One turning vector, and how many steps it has turned:
The counts run from 0 to 733.
[134 128 131 116 134 120 144  98  95  72  93  87 106 134  82 133 110 140
 141  95 130 115 121 175 106  62 165 128  71 153 122 143] | 640
[112 150  89 159 123 158 120 128 144 141 124  95 101 132 118 118  69 122
 143 128 101 140 208 117 134 127 128 171 123 124 126 107] | 234
[119 119 136 100 101 149 160  95 128 100  93  93 101 138 133  93  86  95
 107 122 182 121 122 120  92 152 124 146  86 154 145 149] | 253
[148 107 105 108 104 172 155 119  82 160 104 122 104 104 156 109 137 168
 138 153  96 126 149 129 148 171 177 144 144 114  92 154] | 317
[163  97 146  59 106 166 118 148 121 130 105  98 133 124 146 155  69 150
  85 137 120 119 161 110 104 109 120 124 118 120 162 149] | 674
[145 123 183  99 101 121  92 157 148 118 143 134 106 120 121 139  60 151
 153 124  93 129 154  93  98 111 100 149 155 131 100 130] | 547
[131 160 157 112 125 156  88 131 168 142 109 130 107 147 130 147  96 116
 170 117  78 117 138 100 148 117 169 138 147  68  86 140] | 413
[155 100 132 140  99  78 147 138  95  97 134  88  98 125 106 101  86 137
 127 138 197 100 133 161 143 139  82 136 110 152 131 119] | 611
[108 160 158 100  65 137 164 103 130 121  70 122 146 145 124 144  98 158
 130 117 126 145 146 105 162 139 125 120  89 116 125 123] | 153
[120 153 144 132 126  79  77 132 137  99 136 117  69 132 136  97  53 119
 111 133 174 101 122 140 142 164 108 146 129 138 139 156] | 478
[118 125 139 175  88 149 108 112 147 131 116 120  88 167  93 111 112 141
 125 140 106 133 141 180 137 117 149 155 164 141  60 117] | 489
[151 134 122 174  93 115 146  85 115 135 138  90  54 152 113 133 129 134
  91 141 168 122 146 133 167 149 133 101 108 132 165 158] | 103
[162 120  77 152 110 153  93 105 134 143 141 106  85 110 144 136  76 141
 117 141 141 144 169 107  86  97  98 150 103 167 146 111] | 359
[116 147 140 124 103 152 151 118 160 137  85 126 101 176 131 117  81  96
 117 107 126 110 161  96 126 155 164  97 118 139 174 171] | 524
[152 132 123 138 125 122  73  69 135 111 146 136  54  76 135 117 116 140
 120 119  77 157 139 123 124 164 118 133 131 152 123 106] | 201
[129 114  96 127 129 135 138  86 132 132 146  67  87 102 106 102 102 111
 140 118 135 144 169 143 159 153 108 163  94 124 117  70] | 618
[147 116 130 149 120  88  98 147 115 117 158 100  85  89 134 126 163 203
 160 129 121 118 161 155 146 119 131 169 109 119  87 142] | 722
[150  83 149 153  65 143 129 108  93 141 122 113  85 146 138 107 129  91
 111 132 154 136 114  85 126 105 129 157  84 154 114 166] | 500
[116 113 141 155  91 161 147  79 145  98 109  97 106 113 123 105 132 159
 155 145 146 137 133 161  77 118 169 174 120 143  81 124] | 251
[160  90 152  95 120 129 102 119 166 115 112 140  74 118 149 113 140 131
 137 107 113 100  87 150 141 176 166  96 114 139  88 158] | 702
[167  93 148 133  95 148 155 137 136 110 167 140  96  79 130 144  75 108
 142 111 168 122 144 100 147 102 165 111  93 166 135 129] | 643
[125 129 135 153 117 123 101 138 122 108 154 114  89 121 130  78  76 117
 153 139 100 126 149 143 112 125 188 173 179 158 119 156] | 622
[139 121 151  95 100 152  85 166 145 144  75 122 120 175 146 119 119 143
 122 151 101  82 124 144 129 143 151 128 149  80  90 169] | 174
[144 106 121 137 104  74  85 141 104  98 111 142 105  96 136 100  83 132
 114 124 168  91 113 143 119 140 112 108 116 180 150 154] | 82
[124 137 104 133  94  94 114 159  87 128  78 151 116 123 139 114  88 182
 127 135 160 107 185 137 125 119 112 137 123 154 130 176] | 466
[126 148 125 170  88  83 140 126  90 119 103 114  90 110 100 114 146 159
 127 125 151  94 189 129 148 162  89 116 120 125 144 160] | 341
[144 120 167 101 102 155 171 140 143 145 104 120 115 163 122 113 108 162
 148 119  84 117 153 134 153 180 155 133 172 115  89 132] | 556
[151 120 145 107  97 138 146  68 153  98 111  84 119 109 112 143 139 129
 117 110 132 131 101 156 146  96 186 111  66 126 121 111] | 394
[156  90 120  97 121 144 157 107 118 126 103 113  98 120 148 104 174 176
 139 113 117 117 134 162 148 159 175 141 128 125  56 150] | 318
[173 145 112 104 141 136 112  87 159 111 107  91  78 126 142 154 121 167
 184 108 105 112  95 149  98 121 110 113 101 127 108 107] | 43
[130 170  87 116 124 154 101  81 109 134  86 152  85  97 135 129  90 184
 136 120 104 157 165 149 134 106 134 123 139 131  90 142] | 459
[146 115 163 176  93  94  77 116 182 115 140 115  73 143 109 118 103 106
 121 111 119 131 113 133 154 124 115 149  96 149 105 113] | 231
[120 126 145 106  79 137 134  98 124  98  84  67 156 122 115 130 132 153
 128 132  88 123 122 158 114 104 187 155 101 125 131 112] | 11
[106 127 201 111 102  97 138 120 121  80 106 120 128  99  85 143 105 160
 120  98  91 139 169 138 111 116 114 136  98 117 138 123] | 19
[113 141  99 137  79 147 129  98  91 120  69 100 142 100  97 120  79 101
 129 136 126 130 180 120 124 100 117 152 112 128 134  94] | 504
[139 157 176  99  78 142 168  91 150 112  97 109 111 143  99 156  76 146
 129 115 159 123 121 131 142 132  73 103  93 120 122 102] | 536
[174 118 159 111  71 138 151  97 136 129 122 133  91 115 162 122  84 143
 164 151 130 145 111  66  94 161  89 140 154 167 127 120] | 680
[120 156 137 138  71 169 139 105  93 131  63 131 128 127  96 150  71 120
 103 136 116 142 180 112 105  95 137 112 129 140 165 131] | 391
[160  84 167 154  91 114 162 137 116 115 172  91  82 111  87 113  90  99
 110 133 135 120 136 126 149 153 126 134 122 157 167 106] | 373
[154 113 120 162  70 132 106 136 123 166 120 105  89 154 118 107 105  87
 106 152 146  99 148 112 177 141 147 119 166 127 146 141] | 487
[149 133 154 101  86 123  97 135 154 144  97  92 108 174 159 126 109 114
 133 129  85 109  88  89 143 168 111 137  93 119 132 132] | 299
